(in the rows, 128 means zero)
The rows of Y fall into 5 groups, which share some directions, and each row is roughly a mix of its group's hidden directions.
Y (165 x 10):
[[159 189 136 124 134  63 120 142  94 118]
 [141 178 158 110  76  94 101 166 138 148]
 [114 158 172 118 141 108 172  90 171  89]
 [104 104 158 153  66 102  85 147 105 108]
 [160 197 123  73 106 124 156 123 125 111]
 [179  85 165 108 176 103 114 139 105 107]
 [168 185  97 153 170  89 116 147 118 136]
 [148 124  79  96 100  91  70 158 142 121]
 [175 125 126 118 133 193 142  88 154 165]
 [139 169 159 158 187 103 150 173 119 118]
 [133 138 125 164 158 191  82 102 127  92]
 [131 139 167  86 147 163 181 147 100 166]
 [119 115 197 110  81  98 130 138 112  87]
 [154 145 167  83 185 166 133 108 116 103]
 [130 143 190 106 140  98 116  71 147 159]
 [115  82  82 116  67 127 103  93 138 139]
 [102 106  77 110  65 141 100 126  97 106]
 [167 191 115 128 125  69 107 146 105 126]
 [111  63 134 131 156 175 163  92 127 113]
 [121 124 171 126 185  99 163 166 129 170]
 [108 120  50 160 104 112 109 163 130 149]
 [185 111 156  99 114  76 151 115 106 162]
 [ 68 117 186 139 136 105 138 104  84 121]
 [201 166 126 100  90 127 105 122 110 106]
 [100  52 125 129 133 177 132  96 148 134]
 [122  96  69 107  72 161 109  98 126 130]
 [144 141  79 118  71 140  97  78 132 101]
 [161  82 156 114 187  81 137 135 115 113]
 [179 150  73 132  99 159 111 121 168 106]
 [ 81 130 113 123 106  72 119 169  96  88]
 [106 120  53 150  95  99  98 150 129 150]
 [141 205 134  81 103 120 144 115 116 100]
 [164 179 121 117 103 134 187 160 108 101]
 [125 118 202  99  91 111 136 124 114  82]
 [107 122 114 149  72  93 163 161 115 178]
 [ 82  99 175 123 114 181 172 130 143 128]
 [147 135  82 150  90 128  65 157  97 115]
 [111 126 174 132  88  86 154  80 112 166]
 [125 114 189 101  72 104 137 130 111  87]
 [133 133  53 146  97  92  98 150 122 155]
 [144 178 130 100  92  75  86 158 123 115]
 [135 154 171  89 129 166 180  89 154 132]
 [117 111 114  81  74 153 141  72 152 117]
 [114 114 161 134 147 191 158 139 128  68]
 [ 67  87 120 151 171 130 162 139 154 154]
 [ 83 117 194 129 153 104 144 128  81 147]
 [134 137 166  90 149 164 176 154 104 174]
 [ 99 110 165 140  79  73 142 173 126 131]
 [170 143 103  95  80 182 163 114 123 131]
 [164 128 127  90 103 188 154  85 148 149]
 [131 121 133 113  63 144  99  98 112  67]
 [132 128 101 101 110 112  45 150 106 105]
 [146 166  94  90 101 149 181 159 105 105]
 [111  95 176  82 106 132 150 115 109  73]
 [113  76  85 112  74 115 107  94 146 149]
 [103 119  66 158  95  92  93 155 129 153]
 [140  74 140 104  87 129  98 104 132 187]
 [161 151 176  72 170 142 145 133  95 131]
 [ 85 159 188 128 117 134 101  97  99  91]
 [ 50 145 132 158 133 172 104 126 134 103]
 [115 102  77 101  62 157 110 105 115 118]
 [171 170 140  64 126  98 167 128 115 125]
 [178 145  66 165 171 122 128 115 119 142]
 [137 141 130 145 124 180  82  93 124  66]
 [ 60 141 178 150 124 138  99 103 107 101]
 [103 184 176 105 100  96 130 169 120 114]
 [137 139 103 183 172 160 149 132 150 180]
 [180 154  77 132 141  87  78 136 132 131]
 [129 165  62 122 140 167 126 163 157  99]
 [168 145  90 119 115 144  75 107 169  88]
 [161 151  75 156  65 131 160 138 114 124]
 [160 123 125  94 110 191 147  80 152 152]
 [110 134 123 177 199 144 134 171 144 143]
 [168 196 113 142 125  81 109 154 119 149]
 [ 61 132 158 163  90 147 127  87 134 145]
 [155 157  90 137 172  71 103 120  95 109]
 [121  79  74 114  73 130 101 106 132 152]
 [167 154 162  66 166 146 141 120 101 106]
 [161 110 188 117 111  79 122  97  90 141]
 [ 77 114 122 151  71  83 156 134  99 141]
 [182 107 124  96 181  83 148 151 122 113]
 [119  62 137 133 193 113 151 150 137 146]
 [126 118 176 115 113 165 104 102 109  60]
 [137  63  86 141 150 173 130  90 142 130]
 [172 153 154  60 166 139 139 126 107 109]
 [171  85 167 125 120  75 141 104 108 162]
 [147 171 144 157 155 105 147 192  93 114]
 [ 93 109  98 196  97 128 101 108 161 121]
 [ 87 116 190 105  95 164 161 146 145 119]
 [142  63  92 155 146 125 145 147 155 175]
 [156 193 114 137 132  70 100 152 114 141]
 [129 161  71 140 153 103 166 181 121 109]
 [104 123  83 177 164 149 135 147 152 179]
 [ 82 202 147 107 103 133 126 113 111  98]
 [ 84 126 113 152  49  94 140 116 121 129]
 [ 96  59 140 126 129 184 141 107 153 133]
 [140 125 159  73  82 102 123 113 106  75]
 [104  93 179  80  83 117 124 114 114  94]
 [144 154 150 175 179 100 126 182 107 132]
 [147 165 109 124 159  61 108 125  87  99]
 [ 99 145 150 152 196 104 141 108 170 102]
 [150 133  62 170 179 126 108 119 134 153]
 [ 78 129 163 156  80 114 137  83 122 164]
 [ 76 108 193 109 162 108 118 129 109 153]
 [167 144  67 162  85 128 158 119 145 103]
 [130 109 157 151 200 129 102 122 152 175]
 [205 102  93 107 157 113 134 161 135 128]
 [113  97 113  84  91 161 124  67 157 134]
 [137  56 132 180 138 106  90 129 119 143]
 [159 134 202  94 101 105 133 116 105  99]
 [158 177 131 101  97 142 183 157 103 100]
 [ 96 125 126 136  73  99 193 115 150 152]
 [ 95  65 143 110 103 182 147 108 144 114]
 [127 112  79 154 107  66  90 138 116  95]
 [105  80 135 152 150 128  73  85 156 155]
 [164 117 109 108  53 159 123 135  93 147]
 [113 133 167 110 156 144 160  65 161  93]
 [168  94 156 114 125  65 152 115 108 167]
 [168 159 100 156  90 154  93  97 161  99]
 [180 163  90 130 137  73  87 131 114 128]
 [157 150 148  46 152 143 144 116 119 102]
 [142 151 166  81 132  60 124  99 136 150]
 [122 119 157 125 186 105 166 177 122 168]
 [116 130 133  89  90  44 117 131 129 138]
 [147 118 110 156 124 109 165 181 134 193]
 [136 202 145  87 106 125 121 119 103  88]
 [128 129  94 100 181 179 170 101 150 136]
 [105 150  63 160 163 151 108 133 163 101]
 [127 196 164 111  99  90 129 169 118 121]
 [166 123 101 140 132 127 151 182 153 191]
 [ 89  86  92 109  67 103 150 148 125 147]
 [104  97  95 167 112 188 137 164 118  97]
 [ 81 176  92 144 118 176 110 136 148  94]
 [103  92  71 157  85 141 136 174 115 135]
 [149 132 180 116 166 186 163 104 128 106]
 [ 99 111  96 156  71  88 127 163 121 165]
 [114  90 192 142 112  95 128  94 101 163]
 [158 153 142  66 152 164 149  99 122  86]
 [ 79 128 186  91  81 134 131 152 137 109]
 [172 185  85 159 156  96 123 138 113 145]
 [140 112 191 161 141 129 145 145 111 190]
 [129 114 108  84  53 139 147  88 141 120]
 [166 119 111 112  50 156 124 132  94 143]
 [182 154  79 163 175 106 122 121 117 145]
 [107 119  97 190  79 102  89 144 113 135]
 [ 91 104 102 204 102 125 107 125 154 141]
 [122 110 151 146 119 196 189 124 146 151]
 [122 127  86  64  94 117 120  97 128  80]
 [ 68 136 110 120 158 156 183 136 167 142]
 [ 81  94 175 140 123 117 164  97 130 176]
 [ 72 112 185 146 145  97 139 112  86 130]
 [115 138 165 100 150 148 136  63 156  83]
 [122 123 201  95  97  99 133 125 119  82]
 [159 170 162  62 128 105 159 124 104 120]
 [121 127  55 154 136 117 132 150 140 188]
 [116 111 195 100  92  81 131 143 108 105]
 [131 168 150 153 138  86 144 187  94  97]
 [111 114  76 120 148 188 167 141 139  92]
 [125 144 147 167 182  96 112 186 100 131]
 [146 157 116 112 165  68 104 134  98  80]
 [161 136  75 150 170  83  99 103 101 134]
 [126 136 164 109 166 150 143  67 163  88]
 [127 120 136 162 135 125 207 140 146 177]
 [ 74 163  96 145  81 159 144 121 150 160]
 [ 92 158 158 154 175  90 137 134 140  77]]

One row of each group comes first, with its name. Which group is each row after those in?
[ 84  87  96 109  66 105 150 143 130 145]  <64>
[ 84 109 170 113  92 181 165 141 148 123]  <144>
[129 122 139 181 193 122  87 156 116 151]  <65>
[ 75 141 101 154 147 186 109 143 154  96]  <16>
[124 129 150 162 134 135 213 119 143 163]  <4>

[150 138 151  82 153 145 185 160  98 163]  <4>
[137 120 166  98  63  89 113 126 100  95]  <64>
[ 89 154 147 166 172  88 123 144 128  77]  <65>
[143  78 115 108 179 126 164 168 139 167]  <16>
[119 111 109 145 107 104 148 188 113 192]  <4>
[136 175 189 135 177 121 159 151 125 105]  <65>
[ 98 136 155 169 115 123  91  90  83  83]  <4>
[140 149 174 136 118  71  93  97 135 174]  <64>
